The rows of A fall into several groups, which share some directions, and each row is roughly a mix of its group's hidden directions.
A:
[[  8 -37  47 -23  14 -34  -6  11 -16 -39   2]
 [-30  17  36  -9  15  -2 -33   9 -49   2  31]
 [ 13  17  20 -40   8  11  29  35   8  21 -46]
 [-37  24  16  22  -9  22  48  23   0  33  15]
 [ 14 -29  -2  23  35  16 -11 -38 -39 -28  21]
 [ 21 -38  21 -11  32 -34 -19 -31  37  -4  -3]
 [  2 -31   2  -7  16 -35  34   9  38  47  -5]
 [-46  16  14  -3 -19 -19  -5  23  11 -52  26]
 [ -5 -19  30   1  21  36 -10  19  -6  15 -60]
 [  0  20  32 -24 -30  -1 -49 -11  33 -31   6]
 [-10  37 -20 -22 -26 -22  18  42  26  32   8]
 [-20   7  40   9 -12 -10  20  -8   6 -63  24]
 [ -8  -6  14  11  20  13  -8  66   0  31  32]
 [ 30  -4  25 -26 -11 -50  -4  26  37 -20 -11]
 [-26  43 -37  42  -5  20   5 -10 -30  17   7]
 [-23 -35  -2  11  -4  63  -4   1  12  33 -17]
 [  9  -8  23 -27 -16 -17  49  23  14 -39 -28]
 [  5  18 -25  15  18  27  14  38 -28  36  39]
 [ 16  39  33  27 -29   6  14  43   8  26  12]
 [ -9  28 -27  -3 -29 -38 -13 -39  39  -8  13]
 [ 34  -8 -17  37  25  42  40   5   9 -14 -17]
 [-26 -14 -28  -8 -39   0  -6 -33  42   9  34]
 [  1  15  10 -34 -22  29 -22  40 -45  18  18]
 [  8  10  35  -8  25   9 -29 -32  33 -43  20]
 [ -8  45  32  20  27 -27  14   1   3 -45 -11]
 [ 12  31 -15   4 -16  10  29  28 -19  29  53]
 [ -4 -17 -38 -19  40  21  -6 -41 -38  -4  -7]
 [ -7  25  20  35  21  -3  -1 -16   8 -66  -2]
 [-26 -25  38 -22   3 -42 -10  22  29  10  29]
 [-10  39  -7  18 -27   5  -6 -40  29 -45  13]
 [-29   0 -30  15 -35  36 -11 -28  27 -36   8]
 [ 19   8 -46   1   3   9  18   4 -26 -56 -25]
 [-31 -20  18 -18 -10  29 -40 -23  33  34   1]
 [ 17  56 -16  -7  28 -45 -19 -11 -18  -7   2]
 [ 27 -47  -8 -18   0  -9  24  35  21  42   0]
 [-17  17  -7  -4 -14 -41  10  37 -24 -53   5]
 [-21  20 -29  36 -43  -3 -15 -35   6 -16  29]
 [ 25 -41 -24 -25 -37  -4  23  17  23 -34  -5]
 [ 30 -15 -37  -7  18  19 -46 -20  22  34   2]
 [ 22 -34 -18 -34 -27 -38  11  32  21  21  -6]
 [-14  47  -5   1 -27 -14 -17 -18  -2 -57 -12]
 [-19  12 -26  10   4  25 -10 -47 -39  40  -5]
 [ -6  35 -14  10  18  30 -17  28  -5  57  15]
 [ 14 -21  11   7  -2 -41  27  41  -8 -42  27]
 [ 30 -18 -31 -33 -32  17  26  27  20 -24 -20]
 [  1 -48  25 -13 -11 -34  -9   1  29  45  10]
 [ 14  11  13 -19  10  41   6  17   0 -65  14]
 [-15 -21 -19  16 -47  15  11 -27  35   1  40]
 [-25  21  21  16 -20 -13  32   0 -21 -60   8]
 [-17 -30   9  30  12 -13 -20  -6 -40 -27  47]
 [-17  -2 -14 -27  47 -25 -51 -26   0  -4  -6]
 [ -2  -6  47 -27   1   6 -44  27 -24  31  16]
 [  5  -2   2 -34  30  -2 -21 -55 -30 -16 -26]
 [-32 -30   6 -34  -9  -4  -2  22  38   6 -47]
 [-21  -2  36 -13 -29 -26  43  32   1  28 -19]
 [  6  55  12  -6  28   4 -39  -5 -13  39  -8]
 [  1  27  17  27  24  14 -32 -56 -16 -21  -8]
 [-11 -21 -27  18  -5  43  -4 -51  23  27   0]
 [-23  52  16  18  33  34  32   1   6  17  -5]
 [-14  18 -42  44  21  -8 -13 -24 -44   5  -1]
 [-25 -14  10 -39 -13  42  -5  -6  14  44 -29]
 [-24 -25   2 -40 -31 -42 -16  29   3  12  24]
 [-18  10  -9  -2  -1 -58  32  37 -16 -29  -1]
 [-12 -61  21   8 -12 -40   8   6   5  21  26]
 [  3 -18  10 -29 -24  -7   1  68   1 -20  23]
 [ 17  33  11   7  -1 -27 -16  -4 -16 -66 -16]
 [-16 -38   7 -31   4   6  23  50   3   2 -40]
 [  0 -50  35  24  29  -3 -30  -1  -7 -33  15]
 [-17  18 -46   0 -36  10  18   4  28  32  33]
 [ 24 -46 -26 -13 -26   1  -2  -9  53   8  14]
 [ 29 -27 -19 -21 -30   4 -35 -19  48  -8  13]
 [ -1  34  53   9  32   0 -21   8 -25 -34  10]
 [ 40 -11 -21 -24 -25  38 -23  -3 -23  38 -11]
 [-20  11  11   5  19 -39 -36 -46 -37   0   1]
 [ 25  18  23   3  32 -32 -22 -43 -21  22 -25]
 [-18 -31 -28  27  29  27 -30 -31   9  -4 -33]
 [ 39 -39  30   6  30  -5 -45 -20  -6  -8   6]
 [ 26  51 -34  10   3   3  33  -2 -33   4 -27]
 [  0 -33   4 -14  12 -32 -40 -25 -37  35  11]
 [ 17 -28 -15   3  30 -22 -47 -12 -45 -17  -1]
 [-12 -16  34   6  14  15  45  19   5 -45  31]
 [ -6  10   4 -20 -55  17 -26  31  -8  43   9]
 [-10 -47  47   8  21  -9 -37  12  12 -20  16]
 [ -8  43 -21  19  28  36  -1  10 -49 -12  -5]
 [  8   7 -26  15  44  37 -39  -3 -34  12  18]
 [  1  -8  47   9  48 -22  28  33  13  11  11]
 [  8 -32  47 -16  43  -9 -10  12 -20 -34  13]
 [-38  23  24 -40 -20 -27 -24  14 -17  26  20]
 [ 20 -39  -5 -11   6 -42 -52 -20  -7  17  -6]
 [-11 -12  13 -19 -29  45   7  -7   0  39  47]
 [-11   7 -22  34  15  16  32 -11 -13 -58  19]
 [ 13 -29 -59  24  13 -20 -22 -22 -28  -2  -3]
 [ -2  28 -20 -33  48   3 -24  -3 -35  29  13]
 [ 22 -18  35  19   3 -14  31  49 -18 -32 -12]
 [ 27  22 -26  20  -2   1  40  24  -6 -47 -27]
 [-11 -14 -13  19  14 -13  53  49   4 -30   8]
 [ 29  21  46  35  28  11 -26  -8 -31  -5 -10]
 [-25 -48 -32  19  -3  17  17  22  29  -9 -34]
 [ 23 -31  32 -39  -4 -14 -32  15  11  40  12]
 [ -9  17 -21  41   1  29   9 -38  17 -46 -12]
 [-19  16  21  -3 -24  32  39  42 -19 -28  18]
 [  3 -23  26 -20 -12  -4   3 -41   2 -33 -53]
 [-32 -29 -17  22  14  33 -41 -11  31  26  12]
 [ -2   8   8 -32   2  20  29  52 -15  33 -32]
 [ 12 -34  39  -9  10   3   0  24  59   6  18]]

One row of each group comes first, with its name. Which group is each row after those in?
[ 15 -36   5  -2  -5 -28 -41 -40  35 -12  21]  U
[ -7 -45 -10  -5  20 -11   2 -10 -15  65  11]  J
[-14   7 -13  16 -11  48 -21 -25  12  45  32]  X

[-16  42  34   4  39  41   6   6   9  29   8]  U
[ -7  -2  18  11   3   8  19   2 -11 -75  28]  U
[-14 -41  -9  18  54  19 -26  16 -11  -6 -27]  X
[ -5 -23  55 -35   4  22 -26 -25  -7   6 -26]  X
[ -3  46  18 -24 -20  15 -31  13  -3  47 -20]  U
[ 31 -38 -10 -37 -16 -37  -8  16 -10  -4 -39]  U
[ 10 -44  19 -20  21 -14   6  18  18  57  -9]  U
[  7  64   0 -17 -25 -11  13  22   8  37  -6]  X
[ -8  49  -4  17   9 -28  13  -4 -37 -43 -19]  J
[-28 -24 -22 -45  16  27   6  31  -2  38 -12]  X
[ -4 -16  30 -39 -22  -9  -9  48  35   7  24]  J
